Each named move below is a turn or a mirror, shown by a few rows before and after it. Which moves, in which order, take the first row of each later pair to the second? The first pair is answered.
galot (before |-> after):
[ -1.0   0.3  21.5  26.9  -4.2  11.5  -6.0 -13.1  12.3   0.0  16.7 -10.2
  -8.6 -11.1  -4.6  39.5 -12.8 -10.8  20.2 -24.9   9.5  44.0  -9.7 -12.4
 -23.3 -17.7  12.9  -8.3  13.7  -0.4 -25.1  -5.4  29.3] |-> [-23.3  -8.8  13.1   9.0  22.3  29.7   4.0  43.7   3.7   0.0 -25.7  11.2
   4.5  -2.5  -6.5 -33.8 -21.8   7.2  17.2   2.0  -1.2 -20.1  28.4  11.3
 -20.9  -6.5 -11.9   5.9   7.9   9.4   5.9  23.2 -14.5]
[  1.0  16.3 -14.3   8.0  -6.5 -18.3   0.4 -29.5  16.7  23.8 -13.7   7.9
   4.4  18.1 -11.4   3.9   2.6   0.0 -22.9   4.9  -7.4  -6.1  -2.9  12.2
  48.6   0.9 -14.7   1.5 -18.3  -4.0   7.1 -32.9  -9.8] |-> [ -2.8  19.7 -17.4   3.7  -4.9 -19.7  -0.8 -23.3  15.3  20.8 -13.0  11.9
   2.2  18.3 -12.7   1.6  -0.2   4.0 -17.0   8.5  -8.6  -7.2   3.5  15.5
  48.1  -2.3 -13.8  -0.6 -21.9  -0.1  13.2 -24.4  -9.6]
[-16.5   6.6  -6.0  17.2   9.6   7.6  24.4 -12.3  -7.7 -14.9  -7.8 -11.7
   2.0  -5.2  17.6  10.4 -13.5  -4.8  -3.0 -10.5   8.7   1.9 -18.4  -1.6
 -28.0   4.7  29.7   5.6   9.2 -11.3   9.1   3.2  25.5] |-> [-20.0   6.9  -8.7  11.4  21.7  11.3  25.0   8.2 -11.2 -13.4 -18.4  -4.6
   5.6  -6.8  18.4  -9.9 -17.6   1.8  -0.9  -3.8   6.5 -16.9 -10.8   9.1
 -25.0   6.7  23.6   4.3  10.5  -4.5  18.8   9.5  11.3]
vune (before |-> after):
[ -2.1   5.6  19.4 -14.0  -8.3  31.7  -1.8  26.1  -3.5   4.7 -12.7  -6.9
 -13.7  -8.0  11.0   5.0 -18.8   3.2  -1.5   8.0   2.6 -18.6  29.8 -16.7
 -21.4   8.8  12.9   9.4  -0.9 -24.7  -0.3  27.2  16.0] |-> [-10.8   5.7   8.3  -6.9  -2.8  25.7   0.3  23.9  -4.9   6.6 -30.4  -3.6
  -9.1  -2.7  11.0   5.5 -21.4   5.1  -9.0   4.5  10.3 -26.2  32.5 -11.6
  -6.6  12.4   9.3   7.8 -17.2 -21.1   4.2  25.5  -4.5]
[ 23.4  24.1 -16.1 -46.8 -19.0  -4.9  -5.2 -22.1   1.9  -2.0  45.4   1.2
 -13.0  -3.6  -3.3 -19.7  24.0 -16.2   1.4  19.7   8.0  -5.7 -13.7  21.7
  58.2   5.9  11.8   2.1  12.3 -12.1   4.6  -7.9  -5.2] |-> [ 21.3  18.4 -10.3 -47.2 -12.5   5.2  -1.8  -9.5   0.4  -6.4  53.9   2.0
 -11.1 -10.6  -3.6 -29.1  19.0 -14.0   4.7  26.9   4.0  -9.2  -9.2  23.6
  46.0   4.1  11.6  -1.1  16.7 -19.8   7.3   0.4   3.3]
[-13.0   2.2  19.1  33.3  18.8  30.9  18.7  19.9   0.8 -23.1   5.9 -14.2
 -25.6  -3.9   0.6  10.7 -26.1   2.9  22.7  -2.2   3.5  14.0  14.8 -18.2
 -28.6 -15.5   6.1   5.1  18.8  -2.6  -9.0   6.6  30.3] |-> [-23.0  -1.8   9.4  39.5  24.4  28.5  21.9  27.1   4.5 -19.0 -13.5 -11.7
 -22.6  -2.1   1.2   3.4 -26.2   6.3  16.2  -3.2   7.7   0.8  19.6 -16.0
 -23.1 -10.2   5.0  10.8   9.6  -1.2  -1.7  12.2  21.7]
Rimi (before |-> after):
[-23.6   5.4 -14.2  10.4  22.0  -9.4  -5.1  15.4  13.0  15.3 -40.5  -4.2
  -4.8  21.2 -16.8  -6.5  -4.2   5.2   5.5   0.3   2.3 -32.0  12.4   4.5
   6.6  19.8 -23.5  -1.5  -3.2  14.7  19.9  19.4 -23.2] |-> [  8.1  11.4   0.3  -7.3 -12.6 -28.3 -23.9 -27.1   5.3  10.8  21.1 -17.2
 -11.0  17.4 -16.1  31.9  18.6 -16.7   5.3  -7.7  -3.6  12.8 -19.6 -10.0
  23.7  18.0  -8.8 -16.0   8.7   0.3  -2.8  -7.4   2.1]
[  8.6  13.8  16.0   2.1   6.3  19.3  10.9 -20.4  -2.2   7.7  21.8   4.7
   1.8 -19.7 -12.8  16.8 -21.5  -2.9   0.3  -2.8   1.1  12.0   9.8   6.8
 -15.0   4.4  17.4  -0.7  17.3 -11.0 -16.2  16.6  18.8] |-> [ -7.6  -2.6  11.0  12.8  16.3  20.0  13.5   2.7   1.1  15.4 -16.9  15.7
  10.3  -5.2 -20.0   4.2 -22.3  11.2  -0.1 -11.1   1.9   9.0  22.7  21.0
 -20.4   8.6   8.5  10.1   4.1   6.2  -6.5  14.1   4.5]
[ -3.2  15.1 -11.4 -11.4  26.0  15.5   2.2  -2.5 -12.4 -25.7  -5.7  -1.0
  -6.6  27.0   5.0   4.8   1.7 -12.6   3.0   1.2  11.2  -4.1   6.9  -0.6
   2.6 -34.7  -2.3  -8.8  23.1 -27.7   8.0  46.4  -3.3] |-> [ -2.2  -6.0 -15.3  -2.0  15.0   8.1 -10.8  -3.4  -9.9  -3.6 -27.9  27.4
   8.0  47.8  -3.9  22.3  16.6  -9.6  -2.0 -17.3  10.1  26.3   0.0  17.1
  10.4 -17.7 -19.3  -4.8  -0.4  -8.7   8.6  17.9 -14.1]
[  6.3 -12.7   3.3  38.8   3.6  16.9  -4.5  -7.0  -1.6 -17.5  -9.1   8.7
  -3.9   4.9  17.5 -11.1 -20.7 -23.6  -2.0 -23.2  -8.5  11.8  11.6  -7.9
   6.8  18.0  -8.0   7.0 -10.9   4.5  -2.2   4.2  33.5] |-> [ 13.3  -8.3   6.5  32.5   4.1  22.4  -0.5  -9.6   2.4 -16.0   1.7   1.9
  -5.5   5.6  15.2  -9.5 -14.9 -31.4  -3.6 -22.1  -8.2  10.6   9.2 -14.7
   7.9  10.1  -9.7   6.6  -5.5  -2.6  -9.7   2.8  35.3]
Mefer (before |-> after):
[  8.6   3.4  26.6 -24.7 -16.2 -30.1 -17.0  -7.4 -13.5  15.9  21.2  16.8
  11.8  15.8   4.7 -22.8  20.5   4.2  13.6   8.1 -10.8  13.2  14.6  10.6
  -2.3   2.2  11.0  -0.1  -0.8 -22.7   7.7   7.0  12.6] |-> [-18.5   4.0  17.4   3.9  15.1  -6.1  11.0  10.2  -5.9   2.7 -12.0   4.6
   3.8   4.3   5.3 -30.4  -5.9  15.0  15.6   6.9  13.5 -11.7  32.9   5.5
 -25.8 -10.6  16.3   9.7  -4.5 -12.4  17.0  26.4  16.9]
[  1.4 -13.5  -1.5 -16.9  -6.1  12.3 -16.8  25.9  -7.6 -13.2  -5.9  12.9
   4.3   1.1  -5.6 -36.9  -6.2   3.8   1.4   0.3 -15.7  -1.8  10.0  27.8
   2.4  12.9 -28.2   4.6   7.8  19.3   9.5   2.6 -19.4] |-> [-10.6  -3.6  -1.0  19.7   7.2  29.7   9.2   7.2   6.8 -28.6  -0.1 -14.3
 -14.1  -9.6  -1.0  -0.1 -26.1   3.9   7.7 -24.0   8.9  16.9  -4.1  -2.8
 -24.1  -8.6  -5.1   1.0   7.9  19.5  -3.6   6.2  14.0]
[ -2.7  14.5  15.4  19.1   6.2   7.7  -0.4  -5.0   5.9  -2.2  -8.9  16.0
  -8.9  16.2   3.2   9.5  -4.4 -17.8  17.2  11.8   8.6   8.8 -33.4 -21.7
  -4.5  -5.2   8.2 -12.5  -0.4  -8.8 -11.5  -2.7   4.2] |-> [  0.6  10.9  12.0  -1.2   3.2  -1.5  -8.8   5.6   1.2   8.9 -10.8  31.7
   5.6  25.9   0.2 -10.9  -0.2 -14.4  14.1  23.2  -8.7  -5.7 -27.4  -5.6
  13.2   5.4  -0.4  -5.6   6.5  -6.0  -3.0  -5.5 -14.1]
sug (before |-> after):
[ 10.3  -4.1 -20.0 -25.2   7.8 -14.3   9.3  -8.8 -27.4 -20.5   9.3 -17.3
 -13.4  -6.5  -7.0 -25.4  25.2  -0.8  -4.7  12.2 -14.1 -26.7   0.4  -2.1
  10.4   9.0  -8.7  23.4  23.0 -32.0  55.6  12.8 -35.8] |-> [  0.0 -10.8  -7.1 -17.6   5.6  -0.5  12.8  23.7 -26.6 -21.2  -2.4   0.9
  -6.9  -6.3 -16.0 -36.6  16.5  13.1  17.9   4.1 -22.8 -25.3   9.5   3.2
 -20.6   9.7 -18.3  18.3  29.0 -23.5  54.3  11.2 -29.6]
[ -0.3  16.8   0.3   2.9 -23.5 -11.0 -19.6 -44.9  -2.7   8.5   0.8  -8.9
  -4.6  -3.7  24.7  17.7  -6.5  10.3  -0.6  -2.1  17.6  19.6  -7.5 -12.3
 -13.9   8.2  20.2   9.4  -7.4   0.4 -18.2  13.7  12.7] |-> [ -7.0  23.9 -10.9  -3.9 -16.8 -14.7  -7.8 -45.2  -6.9   8.9  -0.3 -20.7
  -6.8  -7.1  30.3   9.3  -8.2   5.0  -4.4   5.0  16.4  -7.0  -5.2 -14.5
  -7.6   3.5  25.7  18.7  -9.8  -2.5 -11.1  22.6   8.0]
[-14.7   7.3   2.0  -6.1   0.8   6.9 -20.1  13.8  -9.1   6.0  23.2  38.8
  -0.3   0.4 -19.0 -25.3  10.4  30.5   6.4  35.3 -12.0 -23.7   0.0  18.4
 -24.5  16.4  -7.9 -10.2   8.2  -4.1  12.0  -6.2 -14.9] |-> [-10.7   7.1  -0.5  -7.0  -9.2   3.4 -23.9   8.0  -7.2   8.3  30.1  37.6
   3.8   5.6 -18.1  -7.5  15.6  27.1   5.6  25.0 -15.2  -0.3  -8.6  18.9
 -23.5  19.7 -10.1 -12.3   6.6  -0.8   7.6 -24.2  -5.3]
Then:
Each pair is two moves apart.
[-10.6 -15.4  -3.5  13.6   6.2  -2.3 -11.4 -11.1  17.3   9.1 -13.1  17.5
   6.5  14.4  -9.1  18.9  -2.8   7.7   6.1 -15.3   9.2  24.1 -14.8  -4.7
 -12.8   5.8   4.5  -8.9 -12.2  19.2  -8.0 -12.7  -3.2] |-> [  8.3   1.2   5.4  -8.0  -2.8  -3.9  -4.7 -23.9  13.0  -5.5  37.5  -6.6
  -4.4   2.1  -0.6  17.0  -5.7  -6.4  10.2   0.1   0.8  17.0 -13.1 -11.0
  -5.4  -4.5  17.1 -16.8  13.7  -2.6 -14.4  -4.7   9.9] -> galot, Rimi
[ 14.6   8.1   4.8  -6.6  -1.4   7.8   1.2   8.6  13.6  -3.3  24.2 -18.4
  -3.0  -0.7 -12.5  15.3  -0.8   1.8  18.8 -26.9  -9.5  20.1 -29.7  -8.3
 -12.5  -9.5  -2.2   5.0  11.7  13.0 -30.6 -33.7  15.8] |-> [  0.3  -1.3   0.3   1.0   2.9  10.9  -0.3  18.4  17.6   9.2  -3.4  -3.9
   7.1   9.1 -13.2  12.6   0.8   8.3  13.1 -30.6  -7.8  16.7 -21.4  -2.8
 -12.7  -1.5 -12.1   8.8   4.9  22.1 -28.1 -38.7   0.4] -> Rimi, Rimi
[-14.2  -3.7  -2.1  41.4  37.2  19.1  20.7 -11.9   3.2  -3.0 -11.2 -39.7
   9.2   3.5   2.3  26.4   3.9  -0.5  13.1  -4.8  10.9  18.1  -2.2 -12.7
 -33.8  14.7  23.8  -9.7 -34.9 -13.3  14.9   6.3   0.5] |-> [-18.5  -8.2  -4.4  20.1  39.7  14.5  16.3  14.1  -0.6   8.9 -30.9 -23.5
  20.4  11.4   1.3  -9.0   9.6   8.6   2.8   6.9 -10.5 -15.1  15.9   5.0
 -22.5  27.7   0.5  -1.3 -37.0  -6.9  33.9   5.4 -33.2] -> Mefer, Mefer
[ -6.0  -7.5  19.9  -5.0  -3.8  10.8  -6.0  14.2  -0.9   3.9 -15.1   8.0
   7.4   3.9  -0.9 -16.0  -5.4  15.1  13.3   1.5 -15.6  -9.0  10.4  -2.0
 -19.5  -6.7  -9.8  -5.0   5.4  -1.1   8.0  16.2   1.6] |-> [ 10.6  -1.2  11.3  -3.3 -12.9  -6.9  -2.0 -28.2   0.5   3.0   9.3  -9.1
   0.2   2.4   3.4  17.5   7.1  -1.4   0.6  -4.3  -5.1  13.8 -13.2 -13.5
  -2.4 -11.7   9.0  -8.0   0.7 -17.8  -7.5   7.7   9.4] -> galot, sug
[ 27.0  11.3  -1.1 -29.7 -10.7 -12.4 -19.4  -4.6  -1.0  -1.3  44.4   3.5
 -18.7   1.6 -15.9  -3.4  13.1 -20.3  13.0  -3.6 -38.6   1.3   4.0  -1.1
  22.8  -9.7   0.4  -4.5  18.2 -24.4  18.3  12.0  -5.4] |-> [ -6.3   2.4   3.8  13.1  16.8  26.2  -4.1  38.9   6.1  -1.7   1.7  12.6
 -20.2   0.4 -26.7 -15.3 -16.1   6.6  33.1 -19.0 -20.5 -10.0  25.8   3.8
 -23.0 -15.1  -7.4   3.3   6.7   4.7  27.3  27.4   0.4] -> Mefer, sug
[  1.4 -13.1   8.1 -38.6 -16.9 -19.2 -21.6  16.3 -26.9  -9.2  54.8   9.4
   6.0 -14.8  -9.0  -9.4  21.2 -27.9 -17.2  13.5 -32.5   5.2  -3.3   8.5
  17.2   7.6   2.7  -6.3   3.8  -4.8 -11.3  -6.7  -6.8] |-> [  0.3  -4.9   4.3 -37.3 -13.6 -25.4 -17.6  10.0 -20.6 -13.2  64.2   2.8
  -2.9 -22.1 -12.9  -7.8  21.6 -30.5 -21.7  18.1 -30.3  -2.5  -3.9   2.2
  19.4  -0.7   8.1  -9.2   7.0 -10.4 -16.7  -3.7  -4.1] -> sug, galot
[-12.4  15.3   8.6  -3.2  16.0  32.6   7.4  23.1  -9.5   2.3   3.2 -14.1
 -17.2 -15.5  15.5 -23.4 -42.0  10.2  15.4  12.0  36.0   3.2  17.8  -4.8
 -36.7   0.8   4.7  -4.3  18.9 -12.3  16.8  19.1  19.2] |-> [-10.0   0.7  20.5  10.1  -8.3  24.9  -7.7  22.3 -11.2  16.9   1.5  11.3
  -2.8   4.8   3.6  -1.0 -24.8  13.4  27.2  -8.3  28.1  41.9   8.5   1.8
 -48.6  10.7  -3.5  -9.0   5.1   5.3   2.1  -1.9  26.2] -> sug, Rimi
[ 11.0 -14.8  20.2   7.2  -4.7  -4.7  13.5   2.3   3.7   2.0  18.8  -3.8
  -2.3   5.7  -6.5   7.4  -1.6   7.4  17.4 -19.2   0.8  17.2   0.9  -7.5
 -12.5 -10.0   2.6   1.2  -6.4  -5.2   0.7   8.7  23.7] |-> [ 16.9 -21.1  14.3 -13.8 -15.9 -18.8   0.6  10.5  -3.5   5.6  10.6  11.1
   7.2  13.0  -6.0  -0.8   9.6   8.6   9.7 -10.1 -16.1  12.3   7.7   7.5
  10.7   3.7 -10.4   4.2  -6.0  -6.3   9.8   1.2  -0.9] -> Mefer, sug
[  9.5   4.0  -4.4 -16.9   7.3 -11.5   2.5  -1.5 -11.1   2.2   5.3  -3.4
 -13.7  -2.9  14.1   3.4   3.6   2.4 -30.3  19.7 -12.7 -15.3  -5.7  16.0
  24.8   9.1  -2.4   4.1  -1.5 -15.2   7.0  -7.9 -13.8] |-> [  1.4  11.7   2.2  14.2  21.1  10.4  21.2  -6.3  -5.0 -13.9   8.2 -21.3
 -32.0 -15.4  16.4  20.3 -13.8   1.5 -10.0   3.9   2.4  -1.1  -9.3  -0.2
 -14.3 -12.0  20.8   2.9   0.4 -10.9  -3.1   5.5  15.6] -> sug, Mefer
[ 33.3  -0.2  12.9 -23.0 -25.1  -5.5   3.5 -14.9  -2.7  -8.4  48.1 -10.2
 -11.3 -16.7   7.8  -0.1   7.9 -16.3   1.2  15.8 -36.8  10.0  -0.8  -1.5
   4.6   4.1  10.6   0.5  30.2 -23.2   9.0  -9.0  -0.2] |-> [ 17.6  -6.1  -4.8 -29.9  -2.6   4.1  13.2   9.2   1.9  -3.0  14.1   0.4
  -7.1  -9.7   7.8 -33.9   1.2  -2.4   0.8  23.0 -37.9 -25.5  22.0   8.1
  10.2   8.6  -8.8  11.7  20.6 -22.6  32.6   6.0 -26.1] -> galot, vune
[  5.6 -11.0  -9.7 -10.4  -5.2 -15.5   5.0  18.9  -2.4   7.0 -41.4  18.0
  -0.4  19.5   7.0 -17.1  12.0  13.6 -17.8  15.2  -0.3 -29.2   4.6  18.7
  31.2  24.2 -19.2  -2.6  -8.9   2.1  21.7 -24.7 -40.1] |-> [ -9.1   3.2 -19.3   3.7  20.3  -2.0  29.0   8.2   4.8 -13.6 -30.9 -23.9
 -20.6  -5.6  17.6  -9.5  -9.4  13.2 -11.2  24.2  20.9 -54.9   9.1  -0.8
  18.1   3.4   6.4  -0.3   8.9 -16.0  19.9   6.4 -25.9] -> Rimi, Mefer
